A = [[47, 48, 61, 54, 42, 50, 51, 44, 50, 50, 60, 60, 46], [47, 44, 66, 53, 24, 48, 49, 43, 51, 51, 59, 46, 53], [48, 48, 47, 86, 58, 51, 52, 48, 49, 49, 48, 7, 50], [48, 48, 50, 87, 58, 49, 45, 47, 50, 51, 43, 53, 48]]
Rows and columns are counted from 0.
(0, 0)	47
(3, 12)	48
(0, 7)	44
(1, 5)	48
(3, 9)	51
(1, 8)	51
(3, 5)	49
(0, 1)	48
(2, 2)	47
(2, 9)	49
(3, 1)	48
(0, 6)	51
(3, 8)	50
(1, 9)	51
(3, 6)	45
(2, 10)	48
(3, 7)	47
(2, 1)	48
(2, 4)	58
(2, 6)	52
(1, 1)	44
(2, 7)	48

M =
[[0.830,2.365,0.561,1.547,0.738,0.556,2.182,1.680,2.107,4.830,2.954],
[0.993,0.978,0.103,1.157,0.150,0.306,0.049,0.506,1.089,1.552,0.363],
[0.324,0.848,0.000,0.664,0.106,0.012,2.082,0.165,0.243,2.194,2.198],
[0.731,1.883,0.185,1.112,0.634,0.106,0.979,0.640,0.229,2.994,1.041],
[1.701,4.232,0.634,2.747,1.091,0.291,1.389,0.315,0.449,4.944,1.472]]
M[0, 0] = 0.830
M[3, -7] = 0.634
M[0] = [0.830, 2.365, 0.561, 1.547, 0.738, 0.556, 2.182, 1.680, 2.107, 4.830, 2.954]
M[0, 6] = 2.182
M[:, -7] = [0.738, 0.150, 0.106, 0.634, 1.091]
M[-5, -2] = 4.830
M[-2] = [0.731, 1.883, 0.185, 1.112, 0.634, 0.106, 0.979, 0.640, 0.229, 2.994, 1.041]
M[-1, 7] = 0.315
M[0, -7] = 0.738
M[2, 10] = 2.198
M[3, -5] = 0.979
M[:, -6] = [0.556, 0.306, 0.012, 0.106, 0.291]
M[-2, 7] = 0.640
M[3, -8] = 1.112
M[-5, -4] = 1.680
M[-4] = [0.993, 0.978, 0.103, 1.157, 0.150, 0.306, 0.049, 0.506, 1.089, 1.552, 0.363]
M[:, 0] = [0.830, 0.993, 0.324, 0.731, 1.701]
M[-1, 10] = 1.472
M[1, -1] = 0.363
M[-5, -6] = 0.556
M[-5, 1] = 2.365
M[-1, -8] = 2.747
M[-1, 5] = 0.291
M[2, 0] = 0.324
M[-3, -7] = 0.106
M[2, 3] = 0.664
M[-2, -3] = 0.229
M[4] = [1.701, 4.232, 0.634, 2.747, 1.091, 0.291, 1.389, 0.315, 0.449, 4.944, 1.472]
M[1, -4] = 0.506

arr =
[[1.349,-2.614,-1.340,-2.249,0.759,-2.392,-0.016,-0.311,-0.584,-0.186,2.744,3.495,0.952,-1.528],
[-4.630,-2.701,-2.424,0.604,-3.755,0.801,0.094,-1.951,0.835,-2.856,-0.531,3.705,0.731,2.098],
[-1.927,-2.985,-2.856,0.098,-2.529,1.512,0.559,-0.680,2.192,0.545,-3.781,-3.764,0.637,2.853]]
arr[0,-14]	1.349
arr[-2]	[-4.630, -2.701, -2.424, 0.604, -3.755, 0.801, 0.094, -1.951, 0.835, -2.856, -0.531, 3.705, 0.731, 2.098]
arr[1,-2]	0.731
arr[-1,1]	-2.985
arr[-3,3]	-2.249
arr[-1,3]	0.098
arr[-1,12]	0.637
arr[0,12]	0.952
arr[2,-6]	2.192
arr[2,11]	-3.764
arr[1,-14]	-4.630
arr[-2,-1]	2.098
arr[-3,-12]	-1.340
arr[1,4]	-3.755
arr[1,11]	3.705
arr[:, -4]	[2.744, -0.531, -3.781]
arr[-3,-6]	-0.584
arr[-1,-7]	-0.680
arr[-2,6]	0.094
arr[-3]	[1.349, -2.614, -1.340, -2.249, 0.759, -2.392, -0.016, -0.311, -0.584, -0.186, 2.744, 3.495, 0.952, -1.528]
arr[:, -8]	[-0.016, 0.094, 0.559]
arr[-2,-6]	0.835
arr[-2,-11]	0.604
arr[0,-9]	-2.392

B =
array([[ 0.108,  0.167,  0.009,  0.156,  0.103, -0.013, -0.099,  0.185,
         0.024,  0.049,  0.216,  0.063, -0.104],
       [ 0.049,  0.110,  0.169, -0.006,  0.010, -0.170,  0.049, -0.218,
         0.085, -0.086,  0.075,  0.183,  0.057],
       [-0.020,  0.063,  0.120, -0.075,  0.021,  0.025,  0.066,  0.017,
         0.034, -0.022,  0.106, -0.072,  0.022],
       [-0.039, -0.057, -0.020,  0.004, -0.108,  0.075,  0.032, -0.017,
         0.000,  0.059,  0.118,  0.003, -0.009],
       [ 0.126,  0.118,  0.026,  0.031,  0.150,  0.016, -0.013,  0.109,
         0.059,  0.010,  0.140, -0.073, -0.065],
       [-0.095, -0.112, -0.058, -0.027, -0.172,  0.128,  0.023, -0.048,
        -0.021,  0.024,  0.146, -0.005, -0.052],
       [ 0.183,  0.000, -0.109,  0.001,  0.244, -0.027,  0.019, -0.008,
         0.094,  0.183, -0.025, -0.072,  0.007],
       [-0.085,  0.073,  0.118, -0.001,  0.044,  0.027,  0.043,  0.128,
        -0.011,  0.074, -0.033,  0.053,  0.118],
       [ 0.168,  0.014,  0.097,  0.201, -0.092,  0.100,  0.149,  0.109,
         0.055,  0.002, -0.065,  0.028,  0.182],
       [-0.085,  0.072,  0.119, -0.001,  0.044,  0.028,  0.044,  0.127,
        -0.010,  0.076, -0.034,  0.052,  0.118],
       [-0.039, -0.043, -0.076,  0.018,  0.010,  0.150, -0.030, -0.002,
         0.000, -0.105, -0.057,  0.110, -0.060],
       [ 0.171,  0.056, -0.035, -0.004,  0.215,  0.015,  0.022,  0.044,
         0.088,  0.067,  0.040, -0.107, -0.030],
       [ 0.117, -0.034, -0.128,  0.045,  0.169, -0.066,  0.002, -0.034,
         0.058,  0.271, -0.041,  0.044,  0.048],
       [ 0.011,  0.046,  0.082, -0.041,  0.033,  0.037,  0.059,  0.025,
         0.038, -0.008,  0.069, -0.053,  0.024],
       [ 0.174,  0.019,  0.131,  0.236, -0.117,  0.113,  0.177,  0.148,
         0.051,  0.006, -0.099,  0.035,  0.233]])
B[-15,0] -> 0.108
B[-14] -> [0.049, 0.110, 0.169, -0.006, 0.010, -0.170, 0.049, -0.218, 0.085, -0.086, 0.075, 0.183, 0.057]
B[-9,-13] -> 0.183
B[-10] -> [-0.095, -0.112, -0.058, -0.027, -0.172, 0.128, 0.023, -0.048, -0.021, 0.024, 0.146, -0.005, -0.052]
B[-2,-6] -> 0.025
B[-11,4] -> 0.150
B[9,-7] -> 0.044
B[:, -3] -> [0.216, 0.075, 0.106, 0.118, 0.140, 0.146, -0.025, -0.033, -0.065, -0.034, -0.057, 0.040, -0.041, 0.069, -0.099]
B[13,-5] -> 0.038
B[-3,8] -> 0.058
B[11,9] -> 0.067
B[-15,1] -> 0.167
B[:, -10] -> [0.156, -0.006, -0.075, 0.004, 0.031, -0.027, 0.001, -0.001, 0.201, -0.001, 0.018, -0.004, 0.045, -0.041, 0.236]
B[9] -> [-0.085, 0.072, 0.119, -0.001, 0.044, 0.028, 0.044, 0.127, -0.010, 0.076, -0.034, 0.052, 0.118]
B[-10,-9] -> -0.172
B[14] -> [0.174, 0.019, 0.131, 0.236, -0.117, 0.113, 0.177, 0.148, 0.051, 0.006, -0.099, 0.035, 0.233]
B[:, -1] -> [-0.104, 0.057, 0.022, -0.009, -0.065, -0.052, 0.007, 0.118, 0.182, 0.118, -0.060, -0.030, 0.048, 0.024, 0.233]
B[2,3] -> -0.075
B[6,5] -> -0.027
B[-2] -> [0.011, 0.046, 0.082, -0.041, 0.033, 0.037, 0.059, 0.025, 0.038, -0.008, 0.069, -0.053, 0.024]
B[5,-10] -> -0.027
B[6] -> [0.183, 0.000, -0.109, 0.001, 0.244, -0.027, 0.019, -0.008, 0.094, 0.183, -0.025, -0.072, 0.007]
B[8,5] -> 0.100
B[8] -> [0.168, 0.014, 0.097, 0.201, -0.092, 0.100, 0.149, 0.109, 0.055, 0.002, -0.065, 0.028, 0.182]
B[7,-2] -> 0.053
B[-13,6] -> 0.066
B[4,-3] -> 0.140
B[-1,6] -> 0.177
B[-7,12] -> 0.182
B[5,-3] -> 0.146
B[3] -> [-0.039, -0.057, -0.020, 0.004, -0.108, 0.075, 0.032, -0.017, 0.000, 0.059, 0.118, 0.003, -0.009]
B[-14,7] -> -0.218
B[4,-8] -> 0.016
B[:, 2] -> [0.009, 0.169, 0.120, -0.020, 0.026, -0.058, -0.109, 0.118, 0.097, 0.119, -0.076, -0.035, -0.128, 0.082, 0.131]
B[2,-8] -> 0.025
B[9,12] -> 0.118
B[14,7] -> 0.148
